Each path is a new rotation, seen through one point. The rows after it are directions, each followed by how far the rotation turns it, in degrees a step (0 if it stays put).
Each turn is a multiple of 5 degrees from 10 to 175, or 0.
Each row of a path follows its step; steps can be skipped.
path 1
step 0: -3,-5,-2,-7,-35,20,38,11,21,20,-7,-13,26,-13,14,-25,3,-18,25,17,-22,-9,10,-13,-15,-23,-8,-23,13,0,44,-4,-5,12,-33,20,-16,-12,-18,20,-13,22
step 1: 6,10,-5,-25,24,32,43,0,-5,-3,15,4,40,5,13,-8,4,-10,26,-15,-2,-22,-35,13,4,23,-3,-35,3,-21,-11,-10,-9,-16,-13,-25,29,-2,-24,6,-27,2
step 2: -7,1,30,-11,-25,-8,42,11,-4,-11,-16,-12,-5,17,31,-14,13,-2,16,5,-26,-31,-3,13,6,-29,-18,-2,27,0,4,-17,11,-36,-46,8,-21,8,-14,-4,-4,19
step 4: 10,-18,13,8,12,11,5,1,-28,-13,-25,-31,3,-7,44,-9,-1,23,-9,4,-22,0,8,11,-10,17,-27,-21,48,-24,27,5,-1,-34,-22,20,-8,6,-9,-14,16,23
step 6: 3,11,5,9,1,20,1,-16,-19,-19,16,-1,35,-15,62,-8,-1,-17,0,-10,-1,-17,13,-4,-14,6,3,-3,-1,-33,49,-20,-8,-30,-15,21,12,-19,8,-14,6,17
step 8: -4,-9,11,-16,-11,4,21,1,0,-22,13,-3,51,1,15,-2,-3,-3,30,-3,6,-27,-28,25,-13,7,-25,11,3,-36,30,-10,34,-31,-9,9,27,-13,6,6,16,-23
step 9: 21,-18,-5,21,-4,-2,33,32,13,11,-14,-5,22,15,-1,-2,26,6,26,8,-23,10,-19,6,-19,-14,-9,-6,17,-17,32,-24,-3,14,-44,7,-29,-15,-26,26,-8,20
step 12: -10,-12,3,-19,5,35,43,-3,-26,6,23,-19,16,5,24,-25,-12,7,15,32,16,-40,1,-3,-14,14,2,-35,5,5,-6,-26,1,17,1,0,21,-12,5,15,8,37
step 13: -14,-13,3,-5,-7,24,14,-6,0,-33,-51,-16,5,-21,35,-16,-8,-11,1,-9,-12,-11,-13,5,-2,12,-31,-25,30,-23,21,2,-14,-22,-23,-2,4,-19,-13,-16,-28,26
step 14: 1,-7,17,-4,-3,-2,26,39,-3,12,16,-15,25,7,-1,-26,-11,-13,-23,-8,19,-28,-11,28,-22,-9,-11,-33,23,14,-2,-47,-12,-32,-12,6,23,-10,-3,26,-2,16
step 15: -11,-7,-1,15,18,-21,16,-3,-3,-26,-7,20,31,-12,45,-8,5,2,-11,-13,-28,-20,-31,-2,-7,4,-12,11,-7,-33,31,-17,-12,-29,-34,14,14,0,-5,-9,17,35
Speeds:
2,-1,-9,-6,2,0,0,8,-5,9,7,2,0,-4,-12,-4,4,3,-4,14,7,-3,-4,-16,-2,0,0,-3,0,-1,-10,-9,2,-5,-3,2,7,-7,-2,-5,-2,-6
160
-9,2,3,-2,9,-4,-1,5,1,-5,-6,-1,-3,-5,8,0,-5,-3,-14,1,6,1,1,0,6,-2,-2,-13,3,10,-8,0,-4,-8,-6,0,6,8,-2,-7,8,13
35
3,-8,-6,7,2,-14,-4,10,3,-3,2,0,-2,2,-8,5,8,11,1,-3,-4,-6,-11,7,-4,4,-7,1,0,-5,-6,0,-1,-8,2,8,-9,9,4,4,8,5
60
2,3,-9,-2,-5,6,-8,1,0,-3,1,-11,13,-2,-8,-10,2,2,-14,-9,5,-6,1,0,6,-5,1,11,-5,-2,3,5,6,1,-3,-3,0,2,-8,3,1,11
45
-7,1,5,2,-10,3,0,-1,-11,-6,2,0,-6,14,3,5,3,7,-5,4,10,-4,1,-6,1,2,4,-5,12,-13,-8,5,-1,7,1,-6,-8,4,-9,2,2,-1
45
11,-11,6,1,7,5,1,-2,3,6,-5,1,-3,8,3,-6,3,-5,-5,11,3,4,-4,7,-3,-2,7,12,0,-5,0,-2,5,4,4,6,4,13,-8,-12,0,2
55
path 2
step 2: -15,-22,-20,-29,3,-1,-7,38,13,12,21,-47,-17,19,-12,-28,-3,21,17,7,6,6,4,-13,34,-10,11,-3,-6,-10,-17,-20,-16,-31,-36,-13,-9,-14,-12,-22,10,-39
step 4: -35,-21,-15,52,-24,1,9,0,-47,6,-12,0,-5,-2,-2,-14,2,6,26,-21,-10,9,-6,21,19,21,15,3,-14,13,2,-41,-14,-18,-3,20,-8,-17,-30,-28,12,-24
step 5: 6,-12,-37,-26,-16,-35,16,29,-29,6,22,6,2,-15,2,-27,8,17,18,16,22,5,6,-11,26,25,-20,16,40,1,5,-12,11,20,19,0,-6,15,-46,-23,-20,-3
step 7: 17,9,-1,15,-26,-39,11,11,13,-13,-14,-27,-10,5,-5,-17,11,13,10,28,-9,28,-35,-13,5,-40,-3,-4,-25,-22,-8,-18,-3,-6,12,24,-22,-1,-56,-7,-5,-28
step 8: -25,-1,23,-6,-35,8,14,-3,-21,-10,-11,8,3,23,-33,-10,39,10,5,-9,4,-20,-10,-3,36,46,-12,17,-22,0,0,-4,10,-12,4,17,-2,-10,-20,-15,-25,-53
step 9: -14,1,-17,23,-12,-26,36,18,1,24,19,-11,14,-5,25,-14,50,-26,30,-24,-22,-6,17,10,9,1,7,12,22,-18,10,1,-10,19,15,1,-33,24,-26,-30,-12,-18
step 10: -2,-29,-20,-38,-26,3,2,4,-9,3,27,-50,-9,-6,16,-24,32,16,51,12,-14,1,-10,-13,24,0,-10,-5,0,1,-15,-22,-5,-7,-28,5,32,6,2,6,5,-31
step 11: -4,-24,23,3,16,-23,18,-10,6,-7,10,-26,-9,27,12,-29,20,16,-21,24,5,20,26,-2,9,-8,25,13,21,-48,-6,-3,7,-39,-1,27,-9,-2,-34,3,-22,-34
step 13: -1,-21,-5,11,-27,0,8,0,-33,28,22,-11,-8,-7,9,-44,7,6,-1,-2,4,12,0,-14,49,36,-2,30,7,-2,22,-2,-16,8,40,8,-11,36,-41,-1,0,3
step 14: -37,-22,-39,18,-23,-11,5,26,-21,-4,23,-22,-23,3,27,-15,-3,17,13,-23,-11,-3,24,-4,-15,23,-7,9,18,-10,-29,-32,2,3,-24,-18,13,-27,-30,1,-17,-32
step 15: 24,2,-28,-25,-19,-24,35,18,8,-2,17,-14,-14,0,-1,-25,18,-1,-13,33,-1,32,-19,-12,11,-13,22,-5,12,8,-37,-24,24,-18,14,37,-3,-8,-42,-19,-2,-7
Speeds:
-4,5,-2,-3,-2,6,0,-2,-7,5,4,-2,1,2,0,13,-6,4,-2,-7,-7,-4,0,-9,8,1,4,6,-2,12,-2,0,-3,-11,-7,6,2,-9,8,-5,11,-12
175
5,-2,-2,-7,8,7,9,1,-2,-8,1,5,-5,-1,10,3,7,9,9,0,-9,-2,5,14,-9,8,1,-2,6,8,-1,-9,4,0,6,6,0,2,-2,-3,7,1
70
-1,-8,-10,-10,-5,-3,-3,-2,8,-4,16,-11,0,1,4,0,2,5,-5,4,-3,1,4,5,-3,-11,0,4,-3,4,3,-2,7,-3,1,-5,-6,-13,6,6,-6,5
85
-5,5,4,4,-8,-5,-6,-5,-7,-3,3,-10,0,-10,9,-7,-2,10,2,-4,-8,-5,-9,2,-7,-2,-5,-3,-4,-6,0,6,-9,-5,4,7,3,6,1,11,9,6
110
8,2,4,3,6,-8,5,7,5,1,2,-2,4,-12,7,6,-4,1,-8,7,-2,3,3,-5,1,-5,2,12,8,1,11,6,-3,10,6,14,-4,0,-5,2,1,-6
175
2,-7,11,6,-4,-4,-4,0,-7,-7,2,11,2,13,15,-4,-2,-1,-6,-5,-7,3,5,1,-2,4,3,7,3,-3,-5,9,2,-1,3,-4,1,1,12,1,-8,-7
140
